In the rows, 128 means zero.
The rows below fall into families. The same turns and mirrors carry the whole set onto itself and the rows of a family onto each other. For each named row, which other rows are in its family? Write them in the order they are listed.
These 25 rows form 5 families of 5 rows each.
Rus: [150  87  85 159 108 123 105 105 133 147 153 132 125 113 110 163 109 134
 129 173  84 154 130 138 136 142 124 120 149 138 136 143 135 110 102 124
 135 115 147 139 136 130 119 144 112 120 120 143]
Movam: [155 135 136 119 128 108 122 161 101 190 132 144 149 128 122 141 141 175
 135 131 154 119 131 112 160 129  87 119 128 156 143 127 149 118 132 119
 122 140 102 119 161 113 141 133 124 126 140 114]
Let: [133 125 149 110 106 153 115 112 136 151 125 129 141 133 173 163 128 163
 126 119 126 116 105 116 134 161 117  95 144 124 121 101 138 142 103 143
 144 105 146 130 104 124 114 150 155 108 145 119]
gige: [130 101 111 138 126 141 124  93 113 155 123 146 101 122 133 121 115 140
 128 144 115  94  89 145 122 104 140 120 118 122 128 156 124 124 123 161
 136  93 147 130 131 146 130  99 108 141 141 140]
gedis: [134 140 123 106 105 113 115 145 108 180 129 135 156 153 118 132 150 140
 123 120 169 110 119 128 136 139 106 118 143 145 141 135 120 108 147 122
 122 108  99 108 157 107 147 114 108 127 114 102]
tiv: [127 120 136 105 146 142 119 110 126 154 135 137 126 116 135 133  99 138
 121 119 109  95 100 143 102 131 139 127 128 130 135 122 103 130 126 175
 133 111 142 116 119 169 132 128 126 144 124 154]
Nuzog: [119 106 110 118 127 118 118 102  84 111 149 151 122 108 106 128 152 149
 130 157 110 134  96 134 137 144 134 133 143 145 166 104 134 126 119 136
 146 145 128 139 153  91 165 154 117 112 101 121]
mekun: [108 118 134 108 120 120 113 117 102 123 146 136 149 130 120 114 157 140
 129 155 124 152  97 135 125 154 140 143 157 135 147 110 122 114 118 116
 144 131 107 120 157  83 153 154 119  98  91 101]
nuzed: [118 144 145 117 167 129 130 115 107  99 150 120 130 116 136 140 136 160
 115 140 116 127  98 130 130 148 125 148 138 148 157 111 123 147 124 123
 144 151 118 134 135 102 146 155 139 105 111 131]
Gop: [153  88 117 142 136 124 107 131 136 161 159 133 138 105 115 134  95 147
 135 173  69 166 134 128 139 140 119 129 149 124 127 126 144 112  90 127
 128 129 140 128 139 139 108 155 121 120 126 135]
Kibap: [146 118 114 133 138 117 106 126 140 140 170 106 142 113 125 166  81 140
 117 143  96 147 140 143 134 146 109 123 146 143 139 121 125 125 121 123
 123 141 131 122 119 142 105 154 126 115 126 153]
lebu: [137 122 145 118 128 144 117 132 136 161 126 142 129 133 186 122 144 176
 129 132 136 117 105  99 161 142 121 102 129 118 112 124 156 129  95 148
 147 108 148 124 130 105 122 129 142 119 154  90]
buked: [146 118 129 151 141 116 137 152 105 157 133 139 158 156 112 153 149 166
 133 136 164 108 117 126 137 116 110 119 112 151 127 156 132 138 132 109
 109 131 110 116 181 120 126 150 124 143 108 111]
gisa: [140 103  97 139 105 121 108 125 127 155 148 123 155 134 102 138 100 122
 127 182  92 168 124 149 121 138 120 134 162 135 128 135 119 108 115 100
 128 108 116 124 136 129 118 140 108 114 110 125]
Kulo: [120 112 120 124 136 150 118 108 130 152 128 130 127 141 134 102 114 121
 122 156 108 114  87 147 107 117 150 138 135 112 118 155 105 115 120 143
 139  82 131 115 130 139 131 100 107 139 113 119]
mafe: [135 114 112 125  97 139 110 111 130 140 135 134 116 139 175 144 141 161
 123 126 147 106 107 116 167 142 122  86 127 123 123 125 157 128 113 145
 145 102 153 130 120  87 127 118 129 115 144  96]
vug: [109  91 124 124 161 117 131 121 103  86 160 133 146 140 112 110 137 153
 133 145 125 138 116 140 144 126 132 136 122 123 137 114 139 152 112 130
 127 154 125 126 157 107 135 162 131 136  99  98]
Sisi: [151 157 141 126 131 129 133 137 105 179 119 130 151 137 124 176 140 164
 121 119 149 100 115 120 127 141  89 123 136 162 147 133 121 137 138 115
 124 122 105 131 140 133 136 137 134 123 134 140]
mosig: [130 119 131 111 167 122 121 135  99 129 152 148 135 107 115 109 142 163
 130 161 101 138 106 122 142 142 130 150 136 144 157 105 134 124 110 136
 143 161 120 126 161 102 166 157 124 125  97 115]
Saru: [147 124 120 129 101 103 115 133  97 175 136 143 131 126 109 162 155 157
 131 115 165 105 127 123 154 136 102 111 129 158 155 138 141 108 143 129
 122 129 111 121 165 101 148 126 111 121 122 129]
pipu: [141  74  91 145 132 118 103 130 139 153 169 131 163 139 118 149 103 138
 135 150 113 146 140 143 131 134 127 103 130 123 117 137 130 121 101 132
 114 137 146 113 154 151  99 168 120 145 104 116]
dipa: [126 119 132 116  92 140 108 122 140 152 137 121 140 154 169 122 125 141
 123 133 143 125 103 126 147 139 125  96 145 105 105 128 141 119 116 127
 134  82 134 111 121  96 104 114 124 105 139  85]
zed: [129  94 120 131 114 150 125 120 125 146 124 139 163 171 161 147 151 169
 141 138 145 123 112 119 149 135 118  90 122 116 104 125 151 150  91 122
 138 117 137 135 131 115 115 154 152 135 130  82]
menav: [121  79 135 126 131 134 132 116 116 147 118 163 144 142 125 113 127 149
 144 134 132 104  99 141 105 112 145 118 113 119 109 138 116 143 110 167
 124 100 145 114 154 166 123 144 129 163 123 117]
Bop: [143 109 121 122 154 147 126 122 121 183 124 152 124 120 135 103 106 149
 131 149  99 102  99 127 123 111 128 125 125 117 122 143 123 125 108 163
 132  99 145 125 132 168 128 109 117 157 146 127]

The rest of the family of mekun: gedis, gisa, Kulo, dipa
The rest of the family of Nuzog: Rus, gige, mafe, Saru
The rest of the family of Kibap: Let, tiv, nuzed, Sisi
The rest of the family of menav: buked, vug, pipu, zed

The rows below fall into families. The same turns and mirrors carry the whole set onto itself and the rows of a family onto each other. For each named row, which other rows are in its family? Write them in the order they are listed.
These 30 rows form 5 families of 6 rows each.
guzeg: [176 120 120 126 144 127 145 120 128 123 114]
zav: [175 109 125 133 136 113 137 126 126 121 129]
bunot: [123 112  97 139 122 153 152 121 118 122 116]
gok: [101 121 133 146 152 129 129 112 140 153 156]
tusa: [ 99 123 119 148 158 120 121 120 140 157 136]
tes: [136 129 131 102 151  94 111 134 116 134 132]
peli: [143 157 142 164 125 133 111 104 118 142 127]
bifet: [126 136 134  94 152 100 120 126 112 148 129]
Molu: [164 106 139 135 144 122 146 109 116 132 109]
mebe: [146 164 156 152 123 133 124 115 141 148 128]
zanum: [119 110 103 147 129 150 145 125 121 106 134]
kogad: [157 157 146 150 121 137 122 113 131 151 149]
puv: [161 130 124 130 147 123 165 127 149 139 116]
sidet: [138 155 132 169 117 121 137 121 153 141 122]
bofus: [134 155 113 105 152  98 126 128 150 132 134]
Vilev: [114 109 123 136 131 145 154 117 108 110 109]
migur: [139 147 154 165 123 133 119 102 128 150 135]
zev: [ 96 134 122 132 159 135 125 111 117 160 139]
bup: [113 162 137 119  92 130 127 117 125 119 125]
dekat: [118 161 133 117 100 137 127 137 117 114 141]
liko: [116 153 148 117 105 120 122 127 114 104 123]
sal: [ 97 125 111 145 156 136 117 111 121 149 146]
daz: [120 122 141  97 139  93 128 136 130 129 142]
buf: [122 161 135 126 106 122 113 125 106 108 115]
bep: [114 117 115 125 125 158 153 120 107 112 122]
Navab: [126 160 125 124 101 113 136 111 146 103 122]
Vul: [119 128 126  97 151  91 117 121 136 128 130]
mapu: [104 143  95 143 137 119 129 122 145 158 139]
Sezif: [117 121  99 121 118 136 169 114 139 127 122]
Tomug: [174 114 137 132 141 129 144 118 117 142 121]

The rest of the family of dekat: zav, gok, zanum, kogad, daz
The rest of the family of tusa: guzeg, bunot, mebe, bup, Vul
The rest of the family of bifet: peli, Molu, Vilev, zev, buf
The rest of the family of bofus: puv, sidet, Navab, mapu, Sezif

The rows below fall into families. The same turns and mirrors carry the whole set onto itself and the rows of a family onto each other. For each named row, which other rows are in its family? Write them in the order they are listed.
These 18 rows form 3 families of 6 rows each.
Nikov: [110  92  96 133  83 123 141 159 120 158  92 141 124 137 151 133 151 152
  81 144 141 103 130 103 186 131  95 131 102 139 131 119]
Melar: [124  97 113 136  71 118 127 144 122 144 106 147 109 133 171 123 143 153
  80 137 137 102 129  96 167 135 125 128 106 122 133 109]
dusa: [ 87  76 128 132 119 152 175 140 138 158  90 108 143 121 125 129 142 185
 132  91 128 118 121  77 153 129 117 126 100 127  88 106]
Letu: [132 113 132 123 100 142 140 146 139 138 112 140 142 118 135  59 145 172
 129 114 150 123 124 117 116 141 145 161  82 131  88 126]
zeze: [149  96 107 106  73 136 169 123 142 128  97 103 136 137  95 127 178 158
 118 123 136  97 102 144 176 148 112 135  97 125  89 100]
kek: [131  86  65 115 122 125 136 124 148 154  81 147 154 118 117 120 162 127
  95  87 131 163 105 101 149 131 146 132  98 122 115 115]
gupum: [164  93 107 113  86 132 163 133 136 132  93 106 130 134  82 129 160 148
 114 128 140  90 117 151 169 128 114 131  81 130 105 116]
Til: [162  93  94 118  81 132 152 145 144 128  97 104 117 128 104 113 156 170
  96 113 126 106 104 144 176 104 120 148  82 119 106 112]
fug: [116 142 133 107  74 114 123 108 136 149 105 136 141  99  99 120 141 129
 129 129 133 144 108  93 166 143 106 140 110 127 144 122]
Zab: [147 126 128 136 118 149 144 138 134 152 135 122 156 116 114  73 150 151
 132 110 149 135 111 104 125 147 152 160  90 142  89 114]
tefo: [113 135 129 107  81 123 142 108 137 164  81 143 156  81 108 122 145 134
 137 120 137 137 119 104 163 152  99 131 102 139 144 129]
deto: [134  82  95 124 114 134 134 140 162 155  96 149 138 110 125  95 184 136
  92 101 144 154 100 133 150 142 158 135 110 129 127  79]
manur: [127 115 134 115 113 152 135 142 142 125 116 148 141 118 126  68 161 167
 131 128 166 103 133 110 139 137 136 158  76 144  84 116]
Rilob: [126  95  95 145  98 123 137 151 112 130 118 153 113 115 163 128 133 135
  90 142 136 105 128  89 163 135 127 130  95 115 134 108]
vedap: [ 99  96 123 131 118 140 159 127 141 151  99  91 147 125 127 156 140 191
 137 103 121 123 124  75 162 139 138 129  98 131  91 110]
Gepu: [113 129 138  95  99 142 141 100 138 151 104 137 158  87 134 131 132 135
 130 109 151 146 123  91 166 161 105 141 113 157 126 115]
zuf: [139  76  79 105 143 130 126 136 150 156  92 145 148 116 126 128 170 129
 101 107 137 153 102 108 141 139 155 139 110 135 119  96]
Kuv: [ 85 113 116 128 111 144 157 131 125 143  94  87 155 125 127 145 122 170
 139 112 128 121 150  98 170 136 118 121  81 119 104 116]

The rest of the family of Melar: Letu, gupum, tefo, vedap, zuf
The rest of the family of deto: Nikov, Til, Zab, Gepu, Kuv

